Every row has a hidden score. How much higher is the second row's score than the first row's in each pair? 10 means about the same, 20 much higher and 0 much lower. The score is a weighted sum of the row's numbers plus the product of two more (or one squared), each taken from its middle value.
0.139:-0.322:-0.821:-0.607:-0.167:0.651:2.078:1.245:1.815:1.071
0.725:-0.313:-1.820:-0.467:-0.045:-1.945:-1.207:-0.133:0.080:-0.480 -> 13
-1.248:-1.471:0.655:-0.864:-0.971:0.773:-0.769:-0.987:1.122:-0.749
-0.823:-0.808:-0.051:1.163:-1.628:-0.193:0.751:2.354:0.875:0.705 -> 16
0.931:-0.145:0.926:-0.646:-0.409:-1.359:-0.379:-0.579:-1.714:-0.473
1.014:1.605:-0.849:0.246:-0.981:-0.511:-0.025:0.096:-0.548:-0.836 -> 11
0.788:0.616:-0.597:0.154:-1.409:-0.583:0.206:-1.308:-1.139:-0.919
-1.158:-1.383:-1.092:-0.419:-0.190:1.428:1.687:0.750:0.911:0.292 -> 10
1.179:0.558:-0.741:0.166:-2.131:0.951:0.518:1.156:0.086:-0.154
-1.339:-0.494:-0.324:2.631:-0.410:0.629:0.304:1.123:0.336:0.960 -> 10
1.160:0.971:0.004:-0.594:-0.841:-0.271:-0.111:-1.179:-1.257:0.307
-0.127:-0.147:-1.519:0.526:1.558:0.167:0.495:-1.264:-0.769:1.739 -> 14
0.601:0.074:-0.363:-0.673:0.075:-0.709:0.882:-0.904:1.365:2.299
0.295:1.066:-0.538:-0.032:-0.505:-0.766:-0.364:-1.121:-1.530:-1.179 -> 11
1.206:0.820:-0.383:-1.190:-1.026:-0.573:-0.271:-0.377:-1.098:-0.651
-0.467:0.351:-2.134:-1.729:1.303:0.590:-0.299:-0.138:0.190:-0.881 -> 15
1.123:0.950:-0.396:-0.120:-1.245:-1.516:0.294:-0.431:-0.636:-0.570
-1.330:-1.374:-0.767:-0.653:0.689:1.384:1.013:0.040:1.538:0.321 -> 9
0.171:1.125:-0.074:-0.449:-0.900:-0.982:0.015:-1.021:-1.636:-0.575
0.575:0.784:-0.053:-1.551:-1.109:-1.218:0.122:0.322:-1.308:-0.634 -> 11
-1.178:-0.571:0.518:-0.060:-0.147:-1.135:-0.652:-1.048:1.428:1.973
-0.695:-1.551:0.121:-0.289:-0.301:-0.498:-2.447:0.464:0.784:1.068 -> 11
1.545:1.007:-0.540:-0.862:-0.795:0.374:0.315:-0.167:-0.664:-0.758
-1.301:-1.136:-0.168:-1.177:1.590:1.229:0.195:-0.141:1.592:-0.021 -> 7
1.714:0.768:-0.132:-0.946:-0.551:-0.303:0.915:-0.127:-0.586:0.501
1.033:1.261:-0.948:-0.846:-0.965:-0.273:-0.599:-0.938:-0.538:0.202 -> 12
1.319:1.059:0.389:-0.913:-0.696:-0.527:1.383:-0.475:-0.384:-0.105
-0.285:0.922:-1.210:-0.090:-0.656:-1.123:-1.837:0.873:-1.063:-0.634 -> 11
-0.530:-0.757:1.581:1.514:1.289:0.923:-1.874:-0.405:0.760:-0.210
-0.317:0.197:0.862:1.994:0.368:0.596:-0.480:-1.693:1.385:-0.863 -> 12
-0.109:-0.646:2.176:1.148:0.104:-0.209:-2.055:-0.581:0.826:-0.052
-1.533:0.023:0.533:-0.480:0.838:0.910:-2.218:-0.261:-0.429:1.179 -> 9
0.037:-1.551:-1.043:-0.991:1.933:0.006:1.059:0.297:-0.524:-0.742
1.712:1.123:-0.115:-0.680:-0.323:-0.521:-0.219:-0.014:-0.761:-0.137 -> 9
-0.733:-1.469:-1.061:-0.179:0.997:-1.390:0.070:2.194:0.135:-0.297
-1.715:0.462:-1.153:0.938:0.148:-1.189:1.459:0.416:0.831:-0.073 -> 9
-0.082:-1.497:-2.221:-0.291:0.060:-1.434:-0.004:-0.317:0.229:-0.273
-1.345:0.403:1.446:1.523:-0.697:0.100:0.419:0.839:0.852:-1.667 -> 14
-1.820:-1.228:-1.454:0.042:1.009:-0.532:0.649:-0.128:0.777:0.311
1.251:1.548:-0.136:0.202:-0.883:0.196:0.073:-0.390:-0.957:0.121 -> 10
-1.469:-1.160:0.339:0.884:-0.303:0.950:0.711:-1.703:0.985:0.197
0.592:0.506:-1.478:-1.630:-0.328:-0.168:0.983:0.052:-1.364:0.028 -> 12
-0.890:-0.468:-0.004:-0.509:-2.091:-0.066:1.752:-1.182:0.404:-0.128
-0.427:-0.755:-0.859:-0.423:0.390:-0.487:0.875:2.857:1.172:0.918 -> 9
-2.060:-1.288:0.073:-0.378:0.888:0.683:0.535:1.274:0.449:0.842
-0.614:-1.082:-0.756:0.671:-0.032:-0.766:-0.075:2.920:0.363:1.092 -> 10
1.296:0.928:-0.292:-0.880:-0.163:-0.537:-0.144:-0.825:-1.231:-0.634
1.081:-0.343:-0.802:-0.422:1.303:-0.877:1.467:-0.789:-0.988:-0.173 -> 11
1.548:0.819:0.874:-0.519:0.461:0.074:0.461:-0.480:-1.111:-0.704
-0.262:-1.032:-0.576:-1.026:0.953:1.180:-1.459:-0.150:1.758:1.307 -> 10
0.408:0.649:-2.047:0.662:0.565:0.016:0.287:-0.587:-1.542:0.075
-0.589:-0.717:0.041:-0.576:-1.043:0.003:-2.457:-1.078:1.268:-0.087 -> 4
-0.118:-1.220:0.150:0.122:0.827:2.401:0.103:-0.665:1.435:1.111
1.436:0.754:-0.431:-1.530:0.979:-0.335:-0.420:1.053:-0.701:-0.198 -> 11
-0.148:-0.317:0.960:0.152:1.712:0.857:-1.224:-2.172:-0.097:0.524
1.667:0.828:0.058:0.402:-0.242:-0.554:-0.681:-1.150:-0.358:-0.553 -> 13
-0.991:-1.083:-0.424:-0.773:0.881:1.691:1.602:1.813:0.294:0.073
1.440:1.282:-0.164:-0.392:-0.321:-0.182:-0.061:-0.092:-1.091:-0.825 -> 7
-0.510:-0.569:1.528:-2.393:0.233:0.832:0.131:0.141:1.442:-0.468
0.876:0.740:1.955:1.459:-1.143:0.999:-0.559:0.141:0.114:-0.076 -> 13
0.448:-0.152:1.912:-0.750:0.899:0.739:-1.047:1.346:0.408:1.946
0.440:1.777:0.202:-0.528:0.466:-0.259:-0.636:0.759:-1.034:-1.295 -> 14
0.868:-0.083:-0.384:0.040:-0.362:-0.064:1.831:-0.479:-1.802:0.306
-0.015:-1.787:-0.238:1.844:1.366:-0.102:-0.306:-0.773:0.872:0.618 -> 7
-1.490:-1.560:-0.489:-1.274:0.247:-0.807:0.337:0.287:0.498:-1.351
-0.196:0.416:1.785:2.237:1.516:0.277:0.862:-0.291:0.416:0.293 -> 8
1.299:0.674:-0.704:-0.939:-0.378:-1.389:0.779:0.043:-0.733:-0.738
0.359:0.026:-0.739:-2.119:-0.696:-1.127:0.229:-0.717:-1.151:0.216 -> 8
0.486:1.514:-1.410:-0.463:-0.287:-0.188:-0.174:-0.618:-1.239:0.265
0.856:1.415:-0.519:0.774:-0.191:-0.880:-0.948:0.421:-1.117:-0.825 -> 8
-1.287:-0.830:-1.139:0.173:-0.608:0.455:2.314:1.275:0.251:0.120
-1.859:-1.094:0.728:0.532:1.648:0.857:-0.869:0.480:0.996:0.021 -> 5
0.937:1.284:-0.334:-0.476:-0.707:-0.431:-0.814:-1.110:-1.090:0.079
-1.201:0.850:0.766:-0.135:0.175:1.319:-1.461:1.560:1.626:0.296 -> 8
1.337:1.351:0.564:0.281:-0.739:-0.767:0.830:-0.622:-0.324:0.287
1.339:0.504:0.272:-0.552:-0.525:1.612:-1.583:-0.094:-0.771:-0.256 -> 10
-0.799:-1.741:-0.648:-1.056:0.883:-1.409:0.793:1.028:-0.375:-0.536
0.365:0.285:1.867:0.081:1.107:-0.693:0.755:-0.351:1.784:-1.192 -> 6
1.318:1.290:1.023:-1.358:0.488:0.352:-0.200:-0.214:-0.264:-0.620
-1.594:-0.234:1.368:1.692:-0.118:0.436:-0.734:-0.417:-1.204:0.281 -> 15
0.875:1.494:-0.893:-0.881:0.614:-1.165:-0.209:-0.218:-0.759:0.118
-0.287:1.303:-0.348:-0.317:-1.255:-1.388:0.964:-0.825:-0.621:0.903 -> 7
0.175:-0.869:0.278:0.378:1.755:2.069:-1.838:0.644:0.147:0.857
-1.691:-0.097:-1.245:-1.883:0.841:-0.100:0.083:1.419:0.401:0.026 -> 12
-1.198:-0.293:-0.477:1.603:0.649:1.298:0.444:2.153:0.157:-1.270
0.419:-0.841:1.795:1.058:0.242:-1.265:0.019:-1.020:0.390:1.594 -> 1
0.167:1.160:1.646:1.460:-0.323:0.659:0.463:-1.376:-0.064:-0.656
1.347:0.518:-1.693:-0.500:-0.168:-0.611:-0.011:0.162:-0.937:-0.871 -> 13
0.534:0.548:0.345:-1.293:-0.107:-1.708:0.152:-0.520:-0.151:2.016
1.201:1.030:-0.323:1.542:-0.148:-0.163:-0.459:-0.303:1.033:-1.352 -> 16
-1.030:-0.831:1.369:0.290:0.212:0.841:-1.274:-1.514:0.978:1.373
0.052:-0.131:2.488:0.185:1.043:-0.007:-0.996:-1.428:0.666:0.702 -> 10
-2.021:-0.900:-0.423:0.534:-0.636:0.033:1.515:0.640:0.949:0.598
0.924:1.343:-0.696:-0.668:-1.266:0.213:-0.588:-0.453:-1.034:-0.081 -> 9
-0.775:1.414:0.465:0.315:-1.074:-0.306:1.608:-0.602:-0.697:-0.837
0.043:0.344:0.949:-0.053:0.894:1.776:1.244:-1.499:0.608:1.466 -> 5
1.288:0.766:0.533:-0.154:-0.108:-0.671:-0.133:-0.764:-1.381:-1.058
-0.297:-0.319:1.441:1.822:0.164:0.519:-0.119:-2.069:-0.502:0.487 -> 8
-1.191:1.482:0.051:0.414:1.438:0.184:0.872:0.780:1.359:-0.858
0.880:0.198:1.423:1.648:0.526:-1.186:-1.662:-0.362:0.118:0.327 -> 7
1.642:0.629:-0.011:-0.061:-0.901:-1.421:0.214:-0.667:-0.193:-0.235
0.816:1.520:-0.407:-0.734:-1.345:-0.427:0.336:-0.450:-0.593:-0.693 -> 11
1.349:0.236:-0.285:0.706:-0.683:-1.065:-0.573:-0.985:-1.130:0.759
0.901:-0.316:1.227:-0.692:-0.699:-0.233:-1.481:0.097:-1.248:-1.390 -> 13
-1.173:-1.057:0.396:0.181:-0.586:1.641:-0.588:1.784:-0.152:1.782
-0.932:0.463:-0.101:2.285:-0.411:1.832:0.462:-0.747:0.823:0.149 -> 7
-1.801:-1.463:-0.028:0.836:-0.058:1.094:-0.011:-0.452:1.396:0.233
0.399:1.156:-0.663:-0.769:-1.594:-1.070:-0.130:-1.031:-0.586:-0.441 -> 11
-1.622:-1.141:0.974:-1.316:-0.092:0.469:0.408:-0.799:-1.041:-0.138
1.172:-0.089:1.111:-1.005:-0.390:-1.841:-1.101:-0.288:0.820:0.271 -> 3
-0.778:-0.306:1.026:0.353:0.567:1.799:0.490:1.829:1.189:1.807
-0.021:-1.141:0.895:-1.605:-0.849:-1.948:-0.192:0.291:-0.628:-0.601 -> 13
-1.054:0.463:1.412:-0.482:1.983:-1.769:-0.441:0.897:0.159:0.237
0.403:0.523:2.029:1.280:1.298:-0.015:-1.559:-0.635:0.201:0.551 -> 8
1.113:0.404:-0.353:-0.878:-0.629:-0.746:0.958:-0.813:-0.583:-1.628
0.360:1.642:0.603:-1.822:-0.890:-0.175:-0.765:-0.312:0.026:0.035 -> 6
-0.741:0.124:2.383:1.478:1.241:0.418:-0.902:-0.450:0.294:-0.804
-1.968:0.356:-0.588:0.976:0.023:1.319:0.819:-0.138:0.659:1.312 -> 9
-0.228:-1.270:1.316:1.003:-0.063:0.689:0.470:0.840:1.405:2.109
-0.425:-0.736:0.923:1.591:2.243:0.151:-1.822:0.597:0.244:0.394 -> 9
-0.581:-0.912:-1.688:1.770:0.258:1.205:-0.745:-0.294:1.132:1.050
-0.905:-0.250:1.938:-1.584:-0.978:-0.144:-0.464:1.022:-1.155:0.378 -> 17
0.552:0.864:-0.451:0.100:-0.929:-0.787:-0.574:-0.867:-1.843:-0.116
1.005:0.563:-0.779:1.118:-0.233:-0.684:1.018:-1.277:-0.052:-1.366 -> 13
-0.454:-1.130:0.687:0.570:0.520:2.816:-0.885:-0.343:0.788:0.615
1.047:1.099:0.636:-1.303:0.096:-0.517:-0.449:-1.090:-0.564:-0.946 -> 11
-1.514:-1.003:-1.527:-0.843:0.066:0.420:0.534:0.941:0.594:-1.587
1.245:0.574:-0.628:-1.693:-1.012:-0.747:0.200:-0.250:-0.631:-0.476 -> 8
